One turn moves each row of this set onto another row. After a few examples, where does it send each row asked below?
z397: [ 19, -23, -38,  23,  -6,   9, -10,   2,  36,  -6,  27,  41,  35,   4,  70,
  22, -22,  21, -23,  26, -64, -28, -11,  21, -25]
z770: [ 18,  -6, -26,  61, -19,  -1,  14, -13,  16, -30,  20,   7,  44,  23,  69,
 -14,   3,   9,  13,  62, -47, -46, -13,   1, -38]
z968: [ 51,  -2,  -6, -27,  -3,  19, -51, -15,   2, -38,  33,   7,  32,  13,  14,
 -10,   3, -26,  38,  18, -28, -49,   1,  64, -50]
z857: [ 18, -63,  -2,  52,   1, -10,  -8,  -6, -15,  -7,  12,  10, -15,   4,   1,
 -29,  -7,  29, -33,  41, -36, -41,  -9, -18, -26]
z911: [ 58,  11,   1, -23,   5,   0,   4,   0,   3, -20,  19,  61,  20,  39,  43,
  18,   1, -10,  17,  -7, -53, -30,  26,  30, -33]
z294: [ 48, -50,  20,  68,  -7,  -8,   1,  10,  -9, -21,   7, -19,  14,  26,   3,
   3, -22,  34, -32,  25, -30, -22,  -8, -37,  -6]
z395: [ 52,   5,  -3,  35, -41,  10, -21, -38, -11,  26,  13,  17,  -8,  19,   3,
  15,  18, -12,  46,  41, -58,  31,  10,  10, -29]
z698: [ -7,   9,   9,  29, -24,  -3, -15, -32, -15, -16,  27,  24,  51,  48,  25,
  22,  -9, -29,  30,   4, -16, -46,  -8,  38,  15]
z951: [ 32,   1, -36,  40, -20,   3, -19,  20,  -2, -16,  19,  12,  22, -18,  -9,
 -47,  20,   7,  35,  -2, -16, -16, -29,  36, -36]
z530: [ 56, -15,   0,  43, -31,  20,  18,  34,  30, -34,  45, -11,  22,  -4,  19,
  12,   5,   7,  31,  -9, -29,  -4, -13,  31, -31]
z819: [ 50,  -1,  -3,  47, -41,   9, -19, -18,  -5,  14,  -1, -13,  -9,  23,  26,
  33,   8, -26,  27,  50, -61,  16,  36,  25, -13]
z903: [ 62,  17,  41,  25, -15,  22, -32, -19,  15,  15, -14, -27,  38,  17,  46,
 -16, -42,  30,  -7,  33,  -5, -56,   3, -29, -35]
z736: [ 42,  11,  72,  36,   2,  49, -31,   4,  24,   8, -20,   2,  -4,   8,  31,
  18, -23,  38,  11,   1, -12, -59,  21, -11, -21]
z319: [ 30,   8,  67,  33, -23,  24, -47,   7,  10,   4, -28, -26, -16,   4,  37,
  -8,   1,   9,   8,  37,  -2, -68,  24,   7, -36]
z754: [ 48,   7,  10,  -1, -29,  19, -25, -23,   9, -32,  37,  -4,  52,  48,  11,
  35, -13, -30,  37,   3, -29, -40, -35,  46, -19]
z662: [ 15, -13,  -9,   1,  37,   4, -53, -12,  -7, -25,  32,  12,  35,  15,  39,
 -13, -29, -16,  35,  12, -18, -12,  32,  53, -19]
z682: [  3, -40,  17,  51, -51,   3,  -6,  23,   2, -36,  32,  12,  32,  23,  53,
  14,  34,   0,  21,  29, -17, -21,  -7,   7, -31]
z872: [ 45,  24,   2,  19, -29, -13,  42,  -9,   4, -13,  -8, -10,  30,  35,  24,
 -26, -54,  15,   4,  41,  -4, -39,  13,  41, -25]
z190: [ 16,  15,  38,  16, -65, -26, -31,   4, -19, -22, -16,   4,  33,  36,  13,
 -13,  -7,   7,  16,  38,  18, -22,   2,  38, -18]
z272: [ 13, -13,  21,   4,  -6,  23,  -6,  -1,  -1, -30, -26,  35, -24,  67,  37,
  -2, -15,  22,  14,  40, -12, -73, -15,  42, -54]
z426: [ 32, -27, -29,  34,  12,  76, -25, -24, -32,  19, -10,   7,  -5,  43,  -8,
  27,  -1,   2,  23,   4, -28, -33,  -5,  28, -14]
z894: [ 20,   7, -11,  37,  38, -11, -34,  -9,  -2, -28,  11,   1,  12,  64,  54,
   3, -39, -26,  51,  15, -26, -10, -10,  36, -14]
z942: [ 55,   0,   0,  30, -15,  44, -25, -48, -24,  16,  16,  31,  19,  18, -10,
   9,  19,  11,  53,  24, -49,  20,  14,  -6, -32]
z628: [ 39, -10,  -3,  44,  14,  76, -24, -40, -30,  10,   2,  21,  14,  28, -14,
  17,  13,  16,  52,   7, -34, -16,  12,   8, -24]
z268: [ 51,  26,  54,   5, -40,   7, -37,  12,  28, -28,   4,   0,  29,  15,  -2,
  33, -40,  26,  24,  13, -12,   4,  10,  50, -15]
z651: [ 21,  18,  34,  27, -13,  36, -12,  -8,  27,  34, -16,  -5, -47,  -2,  15,
  -8, -29,  14,   2,   8, -16, -82, -12,  24, -29]
z134: [ 69, -23,  25,  64, -22,  -7,  -5,  28,  -4, -30, -13, -19,  -9,  15, -23,
  -4,  14,  20, -15,  28, -40, -49, -11,  -8, -20]
z876: [ 65, -23, -46,  14,  -9,  36, -31, -17, -29,  16, -27, -12,  27,  41,  37,
  15,  -6, -15, -13,  51, -39, -31,  24,  20, -25]
z930: [ 50, -34,  18,  41, -27, -16, -34,  24,  -6, -11,   0,   7,  -9, -23, -36,
   2,   9,  26, -34,  13, -45, -31,   3,   6,  -7]
z487: [ 51, -46,   6,  48,  13,  17,  -9,  -8,  23, -22,  13,  -1, -28,  -6,  -7,
  -1, -13,  37, -23,  42, -67, -52,  -9,  -2, -39]
z21: [ 30,   4,  24,  19,  30,  34, -17, -28,  19, -30,  -7,  25,  17,  67,  36,
  15, -67,  48,  29,  30, -26, -29, -18,  16, -40]
z618: [ 24,  -1, -21,  44,   9,  10, -61,  27,  -9, -13,   8,  32,  60,   7,  13,
  -2,  -4,  30,  16, -19,  -9,   2, -21,   8,  -5]
z605: [ 34,  16,  57,  22, -17,  11, -55, -18,  -4,  27, -18,  18,  12,  17,  32,
 -31, -11,  31,  12,  19,   1, -39,  -4, -37, -39]
z109: [ 39, -53,  36,  49,   0,  18, -58,  -2,  14, -27,   8,   9,  -8,  13,  -5,
  32,  -4,  40, -25,  36, -63, -38, -23, -16, -24]
z524: [  5,  -6, -32,  28,  -3,  17, -53,  26,  22, -19, -10,  52,  -6,  13,  40,
  22,  20,   7,  -7,  21, -60, -58, -33,  46, -33]
z47: [ 16,  31,  -8,  19,   5,  -4,  22, -25,  -7, -17,  17,  46,  40,  23,  27,
  -7,  -4, -19,  29,  11, -35, -57,  36,  42,  -9]
z432: [-11,  -3,  20,  -2,   8,   5, -72, -31,   2,  -2,   3,  57,  12,  24,  10,
 -11, -48,  42,  18,  21, -13,  -7, -11,  33, -31]
z505: [ 20, -33,  16, -22, -28,   6,  19,   9,   6,  -1,   5,  29,   7,  32,  43,
  10, -45,  23, -26,  18,  -2, -32,  22,  45, -25]
z433: [ 53, -31, -50,  12,  -1,  58, -26, -20, -28,  29, -15,  -4,   9,  45,  14,
  28, -15,  -7,  -5,  20, -34, -31,  -8,  27, -18]
z835: [ 52,  -7,   1,  63,   2, -12, -30,  -8,   9, -11,   9,   0,  18, -22, -30,
  -6, -29,  40, -25,  26, -57, -24,  -5,  -8,   2]
z211: [ 31, -15,  17,  77,  -7,  -8, -60, -16,  -3, -23,  -9,   5,   9,   6, -24,
  -7,  -1,  33, -13,  49, -53, -46, -34, -16, -12]
z214: [ 39,   4,   4,  -3,   0, -19, -28,   7,  -9, -21,   2,  39,  -5,  76,  49,
  18,   4, -31,  35,   3, -34, -22, -22,  28, -33]
z501: [ 34,  41,  22,  10,  -7,   7, -44, -19,  25, -24,  -8,  20,  -5,   1, -20,
 -23, -32,  25,  43,  38, -27, -28, -12,  68, -43]
z529: [ 51,  32,  27,  25, -16,  -1, -21, -28,  29,  42,  -2,  -9, -19,  -5,  22,
 -35, -47,  18,  11,  18, -20, -29, -24, -12, -40]
z735: [ 46,  20, -21,  63,  27,  36, -48,  27,  19, -41, -21,  14,  34,  28,  27,
  25,  -8,  25,  25,   6, -48, -39, -36,  24, -17]
z111: [ 25,   1,  54,  19, -26,  15, -35,   8,  38,  36,   4, -16, -39, -17,  30,
  10, -37,  10,  -4,   6, -14, -25,   9,  20, -20]
z569: [ 24,  -6,  20,   1, -32,  11, -33, -22,  12,  56,  -1,   4,   1,   2,  32,
 -16, -40,  19, -26,  11,   0, -51, -24,  -9, -23]
z15: [ 47, -11, -19,  36, -23,  19, -31,  -8, -23,   8, -24, -16,  17,  29,  46,
  28,   5, -22,   0,  62, -43,  -9,  50,  22, -14]

z651 -> z569
z487 -> z857
z272 -> z505
And these:
z819 -> z395
z698 -> z754
z524 -> z397

One turn moves each row of this set onto another row. After a few examples, where does it send each row asked below?
z149: [ 39, -35,  19, -22,  -5,  15, -28, -26,  52, -28, -17,  49,  19,  23, -19,
  62,  23, -32, -26]
z377: [ 38,   4,   6,   8, -54, -31,  -7, -34, -29,   0, -44,   6,  23,  23, -13,
  24,  16, -15, -12]
z789: [ 11,   7,  13,  27, -35, -62,   5, -16, -11, -10, -43,  -1, -31,  25, -28,
  25, -14,  -7,   1]
z19: [-16, -52,  33, -12,   7, -34, -38, -14,  16, -22, -39, -10, -40,   2, -13,
  29, -25,  -7, -18]
z369: [ -3, -39,  22,   9,  -3,   4,  13, -44,  73, -33, -49,  12,  36,  30, -37,
  39,   2,  -5,  40]
z345: [ 31,  10,  24, -29, -16,  27,   9,  15,  13,  -6, -67,   2,  13,   4, -53,
  30,  21, -47, -34]
z242: [ 13,  -2,   2,  -6,  -8,  -6, -38,  -9,  74, -13, -39,   5, -51,   9, -14,
  26,  20, -27, -30]
z673: [-26, -29,  55, -12, -26,   6, -24, -40,  25,  -8, -21,  -2,  19,  -8, -29,
  31,  41, -22,  46]
z391: [  4,   5,  12,  22,   1, -30, -21, -12,  54, -51, -87,  -2,  22,  26,  -8,
  60,   4, -34, -19]
z84: [ 59,  19,  37,  -1,  12,  -5,  -3, -40,  -6,  -8, -36,   5,  54,  26, -22,
  40,  39,  17,  19]
z411: [ 48, -28,  18,  -8,   4,  -9,  18, -18,  26, -20, -43,  62,  16,  11, -40,
  75,   5, -42,  13]
z106: [  0,   4,  -1,  21,  49, -21, -47, -31,  37, -32,  16, -12, -13,  17, -33,
  48,  -3,   1,  18]
z137: [ 52,  19, -20,  22,  43, -11, -10, -16,  20,  -3,  -2, -10,  -1,   0, -38,
  35,   7,  24,   7]
z223: [ 15,  31,  43, -33,  48,  27,  -1, -21,   3, -10, -41,   1, -23,  22, -24,
  33,  17,  -9,  44]
z647: [ 13,  11,  16,  -6,  32, -31, -41, -18, -34, -18, -34,  12, -35,  -2, -53,
  40, -10, -29,  -7]
z281: [-14, -30,  12,   1,   4,  10, -46, -59,  14, -13, -15,  -2,  37,  30, -29,
  75, -31, -22,   3]
z264: [ 41,  -2,  16,   8,   4,  15,  50,  -9,  23,  15, -14,  -6, -32,  16, -26,
   9,  30,  -5,  12]
z551: [ 20,  -6,  28, -14,   5,  85, -28, -14,  12,  -8, -36,  -6,  12,  31, -28,
  27,  23, -13,  17]
z208: [-34, -17,  24,  -2,  23, -28,  -5, -50,  20,   5, -24, -44,   8,   0, -57,
  68,  14,   0,   0]
z194: [-12,  17,  38,  57,  18,   2, -10, -12, -21, -26, -31,  12,  32,  41,   4,
  28,  10,  -3,  12]
z973: [ -4,  -4,  19,  26, -21,  -7, -65, -26,  12, -15, -23,  11,  36,  25, -12,
  62,  43, -16, -37]
z761: [ 16, -20,  20,  26, -23,   4,  -7,  -5,  -4, -43, -45,  59,  -8,  31, -33,
   1,  -8, -36,  25]
z125: [  6,   1,  -1,  10,  23, -31,   7,  11,  20,  -7, -61, -13,  18,  25, -16,
  27,   6,  -4, -65]
z110: [ -7,  -7,  12,  15,  30,  18, -31, -23,  21,  -9, -44, -27,  16,  49,  15,
  13,   9,  34,  -7]
z193: [-12, -20,  47,  -7, -26,   7, -20, -16,  52,   5,  -9, -18, -21,  -8, -26,
   7,  37,  19,   5]
z606: [  9,   7,  10, -11, -25,   2,   7, -24,   2, -13, -45,   9,  55,  12, -65,
  22, -10,  -8,  54]
z473: [-24, -14,  16, -11,  -8,  17,  25,   0,  30,  -8, -46, -19, -35,  14, -41,
  65,  36, -57,  -9]
z765: [ 18, -28,   4,   0,  26, -19,  24,  33,  12, -27, -28,  25, -14,  -5, -59,
  13,  -6,  -6,  16]

z208 -> z369
z242 -> z973
And these:
z673 -> z411
z377 -> z137
z473 -> z391
z110 -> z551
z765 -> z19

